(in the rows, 128 means zero)
The rows below come in pairs that one turn or mirror swaps. Which row does each named row swap with?
The rows were stretched afterwards, more along some directions than others.
z631: [152 118 156  96 126  99 109  93 135 134 142 124 117 161 142  90 118 109
 104 123 115 162 130]
z125: [ 98  92 138 154 142 145 133 153 104 174 100 129 178 124 125 113 132 140
 129 158 119  68 136]
z425: [119 100 139 124 143 126  82 143 110 145 128 137 160 140 137 133 128 143
 153 151 140 134 117]
z504: [138 134 132 107 147 131 112 121 163 123 112 127 112 143 133  97 139 113
 151 124 125 101 133]
z660: [153 128 148  94 119  93 138  88 130 140 145 112 121 141 151 109 128 130
  85 127 121 166 135]
z804: [123 129 140 127 103 104 144 129 132 158  91 127 152 131 141 117 135 157
  97 134 125 108 150]
z321: [ 91 124 123 159 154 146 104 148 165 125 106 106 120 151 117 109 129 117
 167 151 120  92 121]
z813: [127 106 130 102 117 130 107 128 134 140 126 132 162 127 129 128 140 148
 141 123 145 114 134]
z860: [128 123 155 118 125 107 105 150 153 119 114 120 158 155 127 108 112 149
 110 128 133 105 135]
z772: [105  99 114 136 103 136 134 127 117 167 110 133 152 121 146 144 142 139
 144 130 106 101 149]
z767: [118  96 149 164 123 106 101 151 101 155 107 127 128 121 128 130 134 128
 127 166 126 130 118]
z634: [107 128 142 157 137 134 106 157  76 137 115 141 137 114 106 160 129 142
 135 156 146 118 110]
z172: [133 134 121 111  94 128 131 100 145 150 121 119 144 118 125 140 141 134
 162 142  95 102 160]
z9: [139  96 171 111 141 112 103 154 104 148 133 139 143 128 133 128 136 163
  99 140 155 128 119]
z820: [142 116 154 102 131 118 112 151 103 143 133 127 178 140 109 134 121 152
 126 172 151 108 149]
z304: [142 135 156 117 147 115  98 155 129  94 135 142 124 158 107 120 119 133
 127 108 135 125 108]
z652: [146 150 140 120 156 105  87 142 149  93 121 125 104 145 111 114 120 110
 137 120 155 153  94]
z292: [113 117 161 134 116  98 131 139 102 160 106 134 129 144 118 150 115 136
 104 160  97  96 133]
z301: [101  96 129 138 118 122 121 123 136 170  94 107 118 167 141  93 119 135
 129 187 108 100 108]
z676: [132 108 141 106 101  89 122 116 134 128 122 122 141 161 125 107 119 125
  98 105 150 127 127]
z576: [139 125 147  98 137 114 124  96 122 112 132 124 108 154 116  96 104 100
  90 136 153 138 132]
z555: [115 109 132 152 145 129  90 190 123 124 119 121 155 117 117 162 137 165
 147 135 152 115 115]
z802: [119 142 128 133 136 133 109 157 137 133 103 146 126 120 107 122 129 127
 154 138 131  92 123]
z445: [105 115 106 130 127 129 122 128 144 138 111 109 155 144 127 120 110 142
 150 151 133 102 126]
z989: [126 150 133 143 131 114 118 123 144 123 101 123  85 149 120 115 118 124
 130 160  93 127 107]
z867: [158 155 116 115 154 108 109 110 135  89 139 104 136 132 128 119 121 113
 127 117 135 154 148]
z136: [147 115 181 106 147  88  85 144 127 115 132 129 102 175 132 113 109 131
 104 148 161 156 104]
z269: [143 135 157  91 118 112 129 100 127 145 116 119 112 178 124 105 112 139
 100 174  85 111 141]
z68: [148 147 149 103 134 116 124 114 109 122 146 130 138 149 118 144 115 145
 103 145  74 111 164]
z875: [118 120 140 159 160 128  99 182 134 127 101 131 146 130 141 111 131 162
 136 145 140 118 100]
z61: [ 95 106 113 147 133 147 140 128 126 149  99 117 130 124 134 115 125 126
 125 159 138  91 141]
z308: [117 117 143 122 136 102 121 111 144 135 133 107 116 170 124  88  98 123
 111 143 137 140 100]
z145: [103 124 144 162 105 122 138 151  93 169 103 129 161 111 108 153 124 168
 126 163 125  87 131]
z202: [110 128 125 156 117 129 125 142  85 149 119 133 141  99 100 175 134 143
 150 152 124 111 130]
z412: [144 133 135 128 117  97 110 154 111 106 119 134 157 118 122 160 125 166
 100 117 142 141 136]
z8: [136 148 125 136 163 122 103 136 135  85 134 111 134 140 129 116 128 111
 125 101 149 136 139]
z159: [141 127 145 118 131  92 110 143 129 129 106 121 169 136 136 135 116 142
 109 142 118 110 158]
z5: [125 117 141 106 145 120 123  94 164 142 131 111  88 169 150  66 130 108
 115 132 122 141 103]
z609: [ 99  99 144 164 120 116 105 186 141 144  97 133 147 125 135 149 142 155
 153 124 163  95 130]
z930: [126 161 131 140 128 109 143 120 112 148  95 147 138 108 139 132 128 141
 105 143 108 123 139]
z437: [108  86 122 145 117 145 108 158 129 136 127 139 143 138 125 130 145 129
 154 129 102  97 136]
z415: [104 121 153 130 133 114 134 136 127 150  98 127 104 168 139 102 106 138
  91 167 116 113  94]
z800: [142 120 114 119 114 107 120 129 109  99 124 133 141 130 120 157 134 104
 128  92 135 122 157]
z988: [130 132 148 115 102 101 141  92 133 154 101 123 117 152 141  90 134 111
 101 135 136 108 142]
z430: [126  98 159 110 104 114 133 115  95 167 124 117 140 158 141 124 131 153
  88 167 124  97 152]
z661: [132 116 146 109 153 135  99 130 124 130 137 123 126 161 116 101 113 109
 148 164 134 128 116]
z851: [105 123 149 148 111 109 134 114 127 168 106 127 122 126 132 127 137 131
 126 154  80 103 124]
z318: [116 128 129 115 161 138 122 142 159 129 103 111 151 160 143  99 123 144
 133 142 134 108 121]
z622: [158 135 138  86 123  94 118 103 118 107 136 125 166 136 140 142 125 137
  96 113 110 134 159]
z182: [146 124 150 104 111 111 126 115  98 154 129 148 115 128 116 146 129 141
 109 155  99 124 130]
z118: [141 120 131 117 136 102 117 119 133 111 121 149 106 149 147  82 130  91
  99 101 145 172 102]
z662: [107 108 135 138 141 115 112 128 152 130 139 125 125 156 141 107 139 105
 142  83 137 133 122]
z66: [159 160 131  98 150 109 128  97 136  99 132  99 127 170 131  95 100 120
 102 142 114 130 144]
z987: [131 122 115 139 147 142 109 152 111  98 125 145 137 125 118 156 144 118
 153 107 131 107 147]
z22: [114 133 129 131 139 122 152 128 156 142 116 111 122 155 127  92 133 103
 133 131 132  97 143]
z134: [106 102 123 146 139 131 128 160 138 133 126 121 165 125 135 119 141 122
 140  94 165 113 141]
z544: [121 118 177 116 141 118 103 148 152 137 127 121 147 162 108 100 119 146
 126 134 138 115 111]
z855: [129 128 146 116 148 102 104 145 104 103 124 136 145 138 118 136 116 133
  92 118 186 159 107]
z284: [141 124 145 108 167 116 110 153 113 118 138 128 119 151 138 109 114 142
  85 142 141 138 117]
z648: [155 137 119 111 131 111 124 115 154 126 117 123 137 122 147 112 139 130
 121 119 108 124 157]
z885: [147 124 142  92 158 126 125 107 124 114 134 122 150 169 118  86 110  96
 107 123 117 102 145]
z155: [138 116 159 154 155 110  91 158 104 120 124 149 126 119 124 122 137 126
 118 128 158 153 110]
z761: [128 144 124 144 144 130 106 133 190 113 108 110 103 135 131  97 143 137
 163 138 116 142  93]
z343: [157 136 140 100 126 109 103 138 140  87 144 132 139 132 113 145 135 157
 121  98 150 165 108]

z813 is swapped with z5
z662 is swapped with z425
z820 is swapped with z22
z159 is swapped with z292
z318 is swapped with z544
z802 is swapped with z284
z989 is swapped with z412
z308 is swapped with z445

